First come named turns, each shown by rows before and after it. For each pair of rows after them, which turns, in which order, take the first row to the second? The first pair is done for you.
Riben (before -> after):
[  6  -9  27 -34  13  22 -23  -1 -32  17 -17  11 -16  -4 -16 -20  -8 -32
  -7 -11 -21   8  -6  17 -21  13   1  -8]  ->  [ 28 -15  18 -28 -16  28 -16 -16 -27   1  -9  -6  34  -9  -3  22  -7 -23
  -3  26  10  12   6  -5  -1 -22   6  14]
[  4  19 -10  22  -8  -8   5 -11  25 -31  20  -1   6  15  28  28 -18  40
  19  12  13  -9  23 -13  10 -21  -5  19]  ->  [-19  20   9  11  31 -23  10   1   3  14   7   9 -44   9  -4 -24  -7   9
  12 -30 -24  -6   5   9 -16  27   1 -26]
[ 18   9   3  -4  -2   1  -2  -6  20 -14 -17 -26  -8 -12  15  -8   4  21
   9 -11 -29 -10  -7  16 -15  12 -27   8]  ->  [ 18 -13  11   0  -1 -10   4 -18   5  22 -17 -33   9 -20 -10 -13  13 -11
   0   2 -26   0  -3  -5  -6  13  -8 -24]
zerol (before -> after):
[-14  -1  12 -15 -16 -23 -17 -11  -2 -14   0  -5 -20  15   7   9   4  14
  22  11 -25  15  13  -1   4  24 -24  -1]  ->  [-12  -1  14 -17 -19 -22 -20 -10  -5 -21  -7  -6 -12  15   6  13   3  14
  22  17 -22  18  14  -4   3  20 -23  -1]
[-21  14   8 -14  31   2  -9  20  -2 -14 -18  16 -49  -2  -1 -32   5  -3
   6 -31 -22  -5 -20  28 -34  30 -10 -11]  ->  [  9  16  18 -43  -7  42 -18  14 -14 -33 -41   9   6  -9   2  10  -5 -20
   1  17   4   6 -15  21 -22  -4  -5  24]
[-15   2  21  -1  26 -36  44  13 -10  10   0 -28  -5 -17  18  -2  10  49
 -28 -41  -2  -2  -3  28   5 -11 -23 -10]  ->  [-14  10  33 -31  19 -12  27  18 -21   0 -27 -22  -6 -24  13  -2   4  31
 -31 -40  -6   3 -11  46  -5 -10 -26   7]
[ 17   0 -33  40 -11  -7  15  -1  23 -19  43 -22  36   8  46  43  -3  45
   7  26  28 -12   7 -29  28 -44   4  29]  ->  [-18   6 -33  53  31 -41  23  15  31   7  57  -4 -34  18  38  -9   1  53
   6 -37  -9 -24  -2  -5   6   2  -4  -6]
zam (before -> after):
[-15   6 -21  15  14 -12  18 -14  -2   1  18  -9  -1   5 -17 -14  -4  -7
 -16 -11  -4   6   0 -21  12   3 -15  -3]  ->  [-16  13 -28  14  11  -8  14  -7   3 -15  15  -6  -8  11  -6 -11 -10   4
 -14 -16  -7   5  -3 -15   5   6 -23   7]
[ 10  -3   8 -16  -7   2  -3   1 -13  -4  -9   1  25   8  -2  26   4   5
  -1  15   7  16  -6  16   0  -7   2  20]  ->  [  8 -11  10  -8  -4  -9   5  -4 -17  16  -4  -1  27   6 -17  23  13  -2
  -1  14   5  14  -4   5   0  -6  12  -4]
[-14  25  13  -3  10  19 -32  38 -20   7 -35 -42  -7 -26   7  23  49 -15
  -3   6 -34  24   9  11  16  -1   3   5]  ->  [-18  18  10   4  16   8 -26  35 -24  20 -29 -43 -11 -27  -3  15  54 -18
  -6   5 -35  26  12   7  17   2   9  -6]
Now pairs of rows:
(two turns a pair)
[ 13   3  15 -15 -20  21 -14 -11  -8 -24  -8   2  35 -13  -3  20 -15   5
  -4  14  15  16   7 -11   1 -17   2  35]  ->  [-20  -1  -1  29  19 -33   6  -4  12   4  34   7 -13   0  -6 -20  -3  29
   6 -34  -2  -7   7 -15  -5  14  -1  -5] -> zerol then zerol
[ -8  -9   1  22 -15 -22 -29 -15  15 -39  -4  16 -32  20  26   4   4  38
 -33 -20  48 -42 -35  17  18   6 -43  15]  ->  [ 11 -32  -1  29 -30 -27 -21 -35   5 -18   4  -6  13  15  12  19  15  22
 -40  14  65 -33 -21 -14  35 -19 -20   6] -> Riben then Riben
[ -9  19 -15   9  14 -25  10   4   1   4  24  12 -30  -3  22 -13 -24   9
 -18 -37   5 -30 -14   5 -19  20   2  -1]  ->  [  3  18 -27  16  -5 -15  10  -4  10 -20  27   0   2   1  41  12 -24  27
  -9 -14  25 -32  -7  -2  -7  -2  -2  19] -> Riben then Riben
[-28 -16  -6  56   9 -36  15 -18  29  38  36 -33 -27  27  -9  -5  22  36
  13 -20   1 -10  10 -15   6  30  25 -44]  ->  [-34  -4 -10  56   7 -27   6  -6  41   9  33 -28 -45  29   8  -4  10  58
  21 -35  -1 -20   4  -1  -6  34  10 -25] -> Riben then Riben
[ -2  -8  44 -52   2  -7 -11  34 -19  20 -23  13 -20  -3 -28 -34  11 -18
 -14  -4  -7  48 -32  -5 -20  14  14   0]  ->  [  8  12  28 -53 -23  13 -26  38   4 -35 -21  15  -4   6   6  -3  -5  17
  -3  10  11  37 -30   2 -22  -6  -3  50] -> zerol then Riben
[ -4   4   6   4  11 -36  -6   8  13   9  37  -6  -2  -6 -13   5   6   9
  -2  -8 -13  -4   9   7   0  18 -27  -6]  ->  [ -2  -2  12  -1   9 -36  -4   8   6  22  33  -8   9 -10 -23   4  11  -4
  -7  -2 -12   7   8  -1   2  16 -17 -12] -> zam then Riben
[ 23  13  -9 -25 -16  -8  -6  -4 -25  -9   5 -13  45  14 -25  42  -4 -15
   3  21   5  -3  37 -17  34 -36 -24  19]  ->  [ -2  40 -17 -21   0 -13 -21  17   1 -40   5   1 -11  30  -4  20 -17  20
  15 -29 -14 -24  21  13  12 -11 -53  36] -> zam then Riben
[  2   8 -27   3  -3  10 -13 -13 -21   0 -12   4  11   0  -5  18  -8  -9
 -17   8 -16  -4 -18 -15  14 -21   0  28]  ->  [-13  10 -33  18   9  -7 -13  -8 -10   1   1   8 -19   7  -1   2  -5  13
 -11 -18 -24 -13 -20  -8   5  -8  -9  23] -> zerol then Riben
[  8  26  15 -15  -4  27 -26  -3 -24  14 -16  20  23 -11  32  22  -2  11
 -16   4  15  -8 -61  56 -13 -30   9  -7]  ->  [  1  11  22  -8  12   9 -16  -4 -33  48 -16  21  13 -15  12   4  12  -9
 -22  -5   3  -4 -59  50 -10 -18  23 -39] -> Riben then zam
[ -2  15   6 -12  17  -8  -5  13   1  26  -4  -5 -35   6 -12  -5  -9 -33
  -9 -23 -17 -10   3  20 -10   5  10 -13]  ->  [ 20  18   9 -28 -10  18 -18   9  -3   3 -20  -9  -1  -1  -6  23 -13 -36
  -9   9   0  -1   6  13  -3 -16  14  16] -> zerol then Riben
[ -2  28  13  10  -7   4 -16  10  15 -24 -18   7 -10  10  41  -5 -24  14
  36  -8   3 -30  15  23 -10 -16  -1  13]  ->  [ 19   8  14  21 -20   0  -4  -5   9  -3 -10  -8  32   1  27  17 -11  -4
  30  24  18 -19  23  -7  14 -40  20   2] -> Riben then Riben
[-16   9   2  19  36 -17   4   8   9   4   7  12 -41   2   4 -41  -1   5
   0 -31 -15  -1  -9  21 -19  33   3 -34]  ->  [  9  26   9 -18  -2  37 -25  12   1 -49 -31  12  -4  -1  29   3 -18  10
   2   6   1  10 -11  35 -18   0 -11  28] -> zam then zerol
[ 14 -25 -49  53 -24  15   7 -25  21  25   9  -6  25  24   0  19  28   0
 -10  27  22   3   9 -18   0 -20  18  -4]  ->  [ -4 -28 -36  47   6   5  10 -15   8  54  -1   4 -12  18 -22 -22  36 -26
 -18   1  -7   5  -1  -7 -12   7  28 -35] -> Riben then Riben
[ 31  20   9 -39   2  -8  -5  24  -9  55 -21  -3   1 -14 -35 -23  -8 -17
  -8 -18  -4  24  14  33 -13  13   1 -22]  ->  [ 37   8 -22  11 -15 -35  10   9  26  36  32 -22  38  -2  -5  10  -8  33
   8   0  31   5  30   2  15 -18   2 -10] -> Riben then zerol
[  5  -3  28  -7 -26  24  -1 -33 -26 -24   8   7 -31 -32 -13  24 -44  -4
   2 -10  -1  40 -20 -27 -58 -11   7  14]  ->  [ -8  -4  17   5 -11  12   0 -26 -15 -28  21  11 -53 -25  -7  13 -50  11
   4 -30  -8  30 -24 -19 -67   2  -2   6] -> zerol then Riben
[ 19  39  -1 -20  25 -10 -33  33 -35  14 -12  26 -67  11   0 -19 -26  54
 -22 -10 -41  22 -12   2  -4   3  -1  -1]  ->  [ 32   8  -1   4  14 -34  -7   5 -43  58   8   4 -18  -1 -24  -8  -6  29
 -29  20 -24  36   9 -44  32 -15  30 -35] -> Riben then zerol
[ 35 -14  19  31   7 -23  10  35 -21 -12  -8   7  17   7  22  -2  -5  24
  10  -9  15 -21   2   2   9   2   4  13]  ->  [ 31  -9  33  12  11  -9   1  41 -35  -8 -25  15   4   4   8 -17 -12   4
   4 -20   2 -12  -5  15   1  18   6   7] -> Riben then zerol
[ -6 -20  49 -11  34  20  44  35 -49   2 -42  -4 -59 -13 -45 -34 -35 -55
  -3 -38 -39   6 -12  53 -15   3  16 -44]  ->  [ 26  -4  43 -32 -20  67  18  30 -43 -66 -66 -11  -2 -16  -9  27 -55 -30
   5  11  -4  11  -7  51   1 -44  -1  21] -> zerol then Riben
[-15  45  20 -38  -3  41   2  19 -25 -41  35  17  23  20  21 -31 -23  16
  34   0 -30 -17  -4   3 -59  31 -24  -3]  ->  [ -6  27   0  -2 -17  17  21   1  -7 -38  67  -2  67  22  31  -4 -18  37
  39  26   0 -22  15 -35 -32   2  -9  -9] -> zerol then zerol
[ -4  14   3 -29  29  16   2   9   3 -18 -14 -26 -28 -37 -19 -43  18  12
  -3  -4 -33 -11   4   2  -3  -9 -14  17]  ->  [  6  17  -3 -23  10  21  -1   5  15 -35  -9 -32  -5 -37  -2 -24  15  33
   1  11 -18 -12   6  -3   2 -24 -18  37] -> Riben then Riben
[-19  16  -1 -19  -1  16 -10   6 -20  16 -11  -3 -31  -5 -15 -30  -2  -1
 -12   4  -4   2   9  31 -17  -1  -3  24]  ->  [-14  16  -9 -16 -17  24 -11   2 -17  -6  -4  -6 -14   0   0 -10  -7  16
  -7  20   9   1  12  22  -9 -18  -9  42] -> Riben then Riben
[ -1  36 -10  -7  51  22  18 -20 -16 -11  13 -15 -67 -18 -18 -29  -4  16
  -8 -39 -42  -9   9  12 -18  24  24 -18]  ->  [ 12  47 -27  -1  19  44  10 -24   5 -59  22 -18 -38  -6  16   7 -18  53
   3 -15 -14 -17  18   8 -11  -7   9  31] -> Riben then Riben
[  7 -25 -11  35  30 -26  17 -11  15  31  20 -11 -10   8  12  -9  14  19
   9 -17  11  -2  -5 -21   6  -2  12 -27]  ->  [ 17  -5  20 -34  13  36 -19   7 -14   5 -45   9  -9  -8   2  -5   1 -21
  -3  -6  -1  23 -23  18 -22   3   0   6] -> zerol then zerol
[-17   3  -3  19  -3 -22  18   0  21  -8  23  11   3  -2   4 -31  -8  18
   7 -15  12   4   8  -5   3  19 -19  -8]  ->  [ -4  10  15 -25 -21  13  -6   2   3 -26 -12  16  15 -15   5 -20 -14  -8
   2   3  11  15   2  13 -12  15 -21  19] -> zerol then zerol
[ -9   3  -1   5  27 -20  38   6 -13  27  22  -2 -40 -21 -33 -54  23 -48
 -30  19 -58   9  -1  13  12  55  16 -54]  ->  [  3  13  13 -22  18   5  27  12 -25  14   2   2 -41 -24 -35 -52  16 -63
 -35  29 -61  14  -3  25   1  52  13 -41] -> zerol then zam
[-12  21  51  16   6 -16   5   7  12 -17  28  46 -67   2  24  -9  -1   7
   8 -55 -10 -52 -16  28 -63  45 -53 -29]  ->  [ 29 -10  85 -29 -26  15   5 -13 -46  33 -20  30   5 -30 -26  17  14 -85
 -17  12  -1  -9  -7  -1 -44  18 -10 -50] -> zerol then Riben
[ -4   5 -39 -14   7 -16 -26  13  21 -10 -24   0  46   7 -11  21  -4  17
 -29  26 -13   5  19   2  33  -3   0  -8]  ->  [-17  16 -41 -16  14 -17 -32  23  30 -19 -25   8  20  13  -3   9  -5  33
 -25   5 -24   0  12  21  23  15 -15  -9] -> zam then Riben
[ -2  -9 -11  26 -11  18  18   5  24  21  53   3   8  23   5   0   4  17
  55   6  43 -65  23  -8  16  27   0  -4]  ->  [ -6   9  -5   1 -13  34   7  18  27  -3  38  13 -15  22  15  -7  -7  23
  58 -11  33 -66  12  20  -4  38 -15  16] -> Riben then zam
[ 15 -20  21 -21   3  10   7   4 -25  30 -24   0  -6  -6 -24 -22   1 -30
 -16   1  -6  14 -13  20  -9  24   7 -28]  ->  [ 22 -13  19 -32  -7  27  -3   2 -29  13 -32   4   5  -4 -16 -10  -2 -32
 -16  10  -3  14 -16  21 -10  15   3  -9] -> zam then zerol
[ -5  26 -26   4  19 -29 -24  20 -16  -4   4   1 -29   9 -48  -9  10  42
 -31 -37 -29 -16 -12  19   4 -17  -8 -26]  ->  [ 23  14 -12 -21   1  -3 -27   8 -41   3 -23  -8  16  -7 -67  17  19   5
 -47   1 -16   4  -3   7  19 -40  13 -23] -> zerol then Riben
[  1 -27  14  15  11 -26  16   7  -7  37   7  -4  -1  -2 -15 -10   8 -18
   2 -16 -24  -7   3  -8   1   1   7 -52]  ->  [ -8  -3   8   9  16 -15  -2  23   8  -1   4   8 -31  10  13 -19  -6  12
  15 -41 -30 -19  -7  21 -17   8 -21 -24] -> Riben then Riben
[  7  -4   9  -1 -13 -10  10   0   8 -13  19 -15  12   3  -9  22 -17  34
   2   7  25  -1  27 -19  19 -24 -13  31]  ->  [ -4   3  11  -1  -1 -17   8   8  16 -21  22  -8 -11   6  -2   7 -19  47
   4 -11  15  -5  21  -6  10 -11 -22  33] -> zerol then zam
[ 31 -15  23 -16 -47  18 -12  39  10   6 -19 -22  19 -44 -21  20   9  17
 -14  43  -8   2  24 -46  39 -23  23  65]  ->  [ 21   1  23 -23 -44  34 -26  52  17 -23 -28 -11  -7 -35  -6  14  -1  34
  -8  27 -15  -6  11 -25  25 -11   3  88] -> Riben then zerol
[  8  -5  18  -2  13 -13 -10  22  28  15  -1 -13 -18 -15 -15 -31  14 -28
 -21 -15 -48   7   3  10 -18  34 -12 -21]  ->  [ 36 -11  14  -1 -24   5 -13   6  23  -6  -3 -29  44 -21  -8  15  14 -25
 -18  36 -15  15  17 -14   9  -6  -5   5] -> zerol then zerol
[-39   2  34  30  29 -17  42  19   5  15   7  40 -60  19  -1 -21 -12  20
  26 -21 -15 -27  12  40 -14 -22  15 -62]  ->  [-14 -20  45  27   6 -17  53  -2 -18  44  -3  25  -3   6 -23   1  -1 -21
  18  26  -3  -5  27   8   9 -44  44 -82] -> zam then Riben
[ 28   8  15 -27   7 -18   6 -11 -21 -35  12  25  43  -8 -18   3  18  -9
  -5  43  22   0  -9  -7  24 -27  -1 -26]  ->  [  3  10  11 -10  37 -46  18  -6  -8 -17  25  34  -6  -3 -23 -32  21   2
  -4   1  -2 -11 -15   7   6   2  -4 -53] -> zerol then zerol
[-15  11 -13  -6   2   0  -4  17  14  -5   4   8 -25   0  -4 -23  -7   9
 -10 -16 -23 -23 -12  -9 -20  10  -6   6]  ->  [  1   7 -19   0 -17   2  -8   6  20 -22  11   5   2   2   6   6  -8  25
  -3   9  -1 -23  -6 -17  -7 -11  -9  27] -> Riben then Riben
[ -6  27   2  -3   7  22 -17  13  28 -49  -1  13 -42  -2  22   9 -12  42
   0 -24   2 -17  -6  16 -22  -4 -35  49]  ->  [ 28  -5   0  13 -25  18   4 -18  16 -24   6 -12  31 -13   9  49   4  22
  -9  37  34  -5  14 -26  16 -44  -4  34] -> Riben then Riben
[  6 -21  -9   4   6 -17  23  -5   4   4  27 -39  19 -26  -2  -2 -30   2
   4  11  13  11  47 -11   6 -12   4   3]  ->  [ -9  -9  -4  -3  28 -21  20   9   4   2  21 -28 -21 -24  -6 -27 -36   2
   5 -22 -11   5  36  11 -13  14  -8  -7] -> zam then zerol
[-11 -17  24  25  26 -30 -33   7 -45  38 -28  28  22 -18  -4  47 -24  12
  -9  -7 -34  -7   9  16 -15  11 -19 -31]  ->  [-11 -22  10  47  22 -39 -26   3 -26  28  -8  21  31  -7   7  58 -21  41
  -1  -2 -16 -18  17   5  -3   0 -23 -23] -> Riben then zerol
[ 23 -25  -1  19  -4  28  19  27  -4 -35 -14 -26  -9   4  21   0  -2   1
   1  40  -2 -30  34  39 -12 -31  19  27]  ->  [  9 -25  -8  41  18   2  32  29  10 -17   6 -24 -38  15  20 -19   5  12
   6  12 -18 -41  31  37 -19 -15  19   8] -> zerol then zerol
[ 63  24  28 -16 -54  38  -6 -38 -17  -9 -53 -18  56  -8  -7  46 -27   2
  -3  53  28   9  -9   4  33 -70   7   7]  ->  [ 52  48  26 -26 -51  54 -19 -22  -4 -39 -60  -6  26   1  17  41 -40  23
   5  33  19  -2 -20  32  13 -55 -17  33] -> Riben then zerol
[-39 -12  -2 -46   0  38 -25  17 -11 -41   3  35  22 -34   1 -13  -9  13
   4  36 -14  24  -6 -24 -18 -18 -22  54]  ->  [-40 -41   6 -32  12   7  -1   1 -24  21  14  23  33 -41 -32 -32  17 -21
  -7  38 -20  34   4 -45  -4 -15   8   2] -> zam then zam
[-16 -11  16 -16  35  13   6  19 -31   4 -11  12 -26 -11  19 -10   8  -8
  -4 -14  -9   0  -1  12 -19  42  -3 -11]  ->  [ -5 -34   0  20  25 -10  27  -4 -19  24  22  -7  14 -11  16  12  17  -3
  -3  11  15  -5  19 -29  13  14  15 -24] -> Riben then zerol
[  6 -13   1  17  15 -19  32   0  16  41  21 -19  45   6 -20 -16  63   8
  -5  12   9  -4  -7 -19  44 -38  25 -40]  ->  [ 13   1  -7  17  -7  -1  21   3  31  -7  20 -14  58   9  13  15  46  42
   5  22  21  -8  -9 -12  48 -57   4   4] -> zerol then Riben
[-13   1   1  -3   7   7   7   6  -3   8  -7   1   0   2 -10  -8   8 -18
 -11 -11  -8  11   2   6  -2  17  23 -11]  ->  [-12  13  -7  -6   4  20  -1  12   9 -17  -9   5 -11   4   4  -4  -1   0
  -3 -18  -9   6  -1  18  -9  17  10   6] -> Riben then Riben
[ 16  12 -10  11  11   1  -9 -10  -1 -11  20 -23   9  -3  20   9  16   6
  -2  20  -1 -11   3  -6   6   2   9  17]  ->  [ 14   4  -2  12  19  -5  -2 -15 -10   6  22 -22   1  -8   9  -4  22 -13
  -8  16  -5  -4   3  -6   8   8  23  -1] -> Riben then Riben
[ 20  18  13 -16 -18  21 -21  -1  52 -51  33 -13  31 -15  36   7  16  40
 -27 -19  10   6  -4  -4 -11 -45 -23  25]  ->  [ 15  14  44 -59  -2  41 -31   4  15 -11 -12  -4  14 -32  -4 -24  24 -26
 -46 -23 -19  30 -14  12 -29 -18  -4  -4] -> Riben then zerol
[-24  -4  17 -16  27 -11   5  20   6  12 -22 -42 -28  -7  -5   1  15 -26
 -29 -23 -17  21  12  35   2  24   8  -6]  ->  [-16 -18  -1  18  16 -35  24   3  26  16  10 -57   9  -4   8  22  18  -2
 -25  -3  10  13  26   3  29  -5  16  -6] -> Riben then zerol
